Each path below is one point turned by a fixed rotation once a step. After each direction that follows a path, write how fast that rotation turns it, in deg/step (0 if it stays still).
Each turn is a multiple of 5 degrees from 10 to 175, or 0.
Each row of a path follows its step; steps can be skipped.
Rotation 1:
step 0: [ -7 -19 -12  13   6  -9  17  14  18  12  19 -32  21  23  18 -36 -32  19
  18 -56  41 -10 -28  22 -36  20 -25  -5  31 -30 -10  25 -22  18  -8 -25
 -10 -20  -8 -15 -26  -6 -16  37  -8]
step 1: [ 22  24  16  34 -17  -4  11  -3  -4 -34   0   7  22 -38  -8   9   6  -2
   7 -27  17  29  -3  34   4  -2   3 -54 -14 -11 -14  43   3  -9  16  17
  24  -3 -27  16 -55  -3 -13  50 -24]
step 2: [ 22  -6  -6 -18  23 -35  10   5  15  30 -21   9 -21  -3 -10   7  11  21
 -42  21  27   6  -8  14  19  23 -24 -19  33 -28 -34   8   6  16   4  23
 -14  -3 -16  -5 -87  32  -6  -2  -9]
step 3: [ -6  -8   6 -22 -66 -25  15 -50 -20  20  -5  -8  15  16  -1  -4  10  -1
 -40 -13   5 -18 -26  42 -18  11 -36 -52  13  -7  -5  20   2  -5 -17  -7
   8  -3  14 -33 -16   4  42   9  -3]
step 4: [ 18 -14  18  40   7 -12 -17 -33  -2 -11 -30  10  -4   4   1  20  46  23
 -15  -9 -19 -11  -3  26  -8 -59  -1 -22  32 -16 -21   2   0 -61  19  23
   6 -12  19  -9 -26   1   2  16  42]
step 5: [ 31 -44   3 -22  10  10  31 -15  21   6 -15   0 -31  46   2  12 -14  -2
   1 -18  -3  -5  -8  -7 -15  15  20  -5  37   1 -19  15 -31  -2 -12  20
 -53 -19  45 -26 -21  -5   1  50  17]
step 6: [  2 -14 -12  20 -20  20  11 -51  -1  -6  12 -15  15  15   8  23  14  10
   4 -34   5  -2  -8  29 -30  -8  48 -39 -10   5 -43 -16  18  36   7  -3
  -7 -28 -24 -13  -9 -55 -10  33  -5]
step 7: [ 13 -10 -21  23  27   5 -10 -18  19  14  -3  23 -16 -36  11  34 -21  42
  -1  21  -4  -5 -17  28 -16 -25  33 -15  29 -21 -41  52 -21  16   4  15
  -4 -16  -9  -2  -5  25 -43   0 -33]
step 8: [ -9 -16  12 -26 -21   0   8 -21 -10  13   9  -1  25  -1   2   9   3 -14
 -24  17  -8  26 -41  -4  13  17   2 -19  40  20 -35  43 -44  57  45  16
 -10  27  13  -8 -16 -20   7   6 -27]
step 9: [ -3 -14   1  10  36   5  -2 -49 -12  34  15  -1  22  -2  20 -11  48  44
 -29 -19 -37  26 -49  32 -19 -11 -37   6   6 -18  -4  15  -7   0  12  -8
  13  12 -39   2 -10 -33   2  -9   6]
step 10: [ -5  -2  16  -3   5  13  14 -10   0  -4 -14   9   4 -49  29 -17  -8  42
  22 -30 -11  15 -23  27   0 -14  -3   9  10 -32   9  39 -54  -1  -8  19
 -39  -2  49  -1 -34  12  40  13  21]
step 11: [  2  -4   3   7 -20  -5  17  -7 -19   9   2  -3 -11   7   1 -23  52   9
  23 -54  11 -14   5 -14 -15  47  16   7   8 -10 -28  22   2  17  67  25
 -26  -4 -16  16 -38 -13  20  28  28]
Directions:
[ -5   2  -9  15 -10  18  -1   5  -4  -9   2  -6 -12   1   4  -4   5  -1
  -7   1  -7  -9  -9 -14  -6   0   5   7  11  -2  -3  -3   9   1 -12  -1
  -1   0   7   8  -5   1   3  13  -2]
55
[ -5  -2  -2  -3 -10 -10  12  -3   8  12  -4  -6  11   4  -2   1  -4  -9
   4  -9  -7  -4  -5  -6  -8  10   0   7   2 -12  -6  -7  10   5   3   6
   8  19  -5  -7  10  -1   0  10   2]
130
[  2  -6  12   2  10   3   2   0  -3  -7   1  -2  -3   9   5 -18  -7  -2
   2 -16  -4   8  -3  -1   0  -8   2   9   0  -8  12  -7 -10 -11   1   3
   0  -1   6 -10   0 -14  -5   8   9]
70
[ -4  -3   4   4   1   8  -6   5  13  -8  -5   3  -1  -9  -3   8   7   2
 -14 -18   3   1  -1   5   7  19   1   6  -2  -4   6   6  -2   2   3 -17
  10   9   5  -8  -5   2   1  -6   2]
40
[  9   6   5   3  -3  -4  -7   9  -9  -3 -11  -5   5   0  -9   3  -4  17
  -1   0   7   0  -9 -11   5  -3   9   3 -10  -6  -8  13   0 -10  11   7
   5   2  13   4  10   5  -2   8  -3]
115
[ -5  -5  -4   5   6  -5   3  -2   9   9  -1   1  -7 -16   0   8  -3   0
  -3   1   0  12 -12 -19 -12  -4   8  -8   2  11   3  -1  -4   6   4  -3
   5 -10   6  -3  11 -13  -2  -4   5]
35
[ -5  -3  -4   6  -7   0   4   0  -5  -7   4   5  -4  -5  -1   9  -3 -14
   9  -9 -11   9   7  -7  -4 -11  -3  -6   3 -11   0   4  -4  -5  16  -4
  -6   3   6   3  -4  21 -10  -6   0]
115
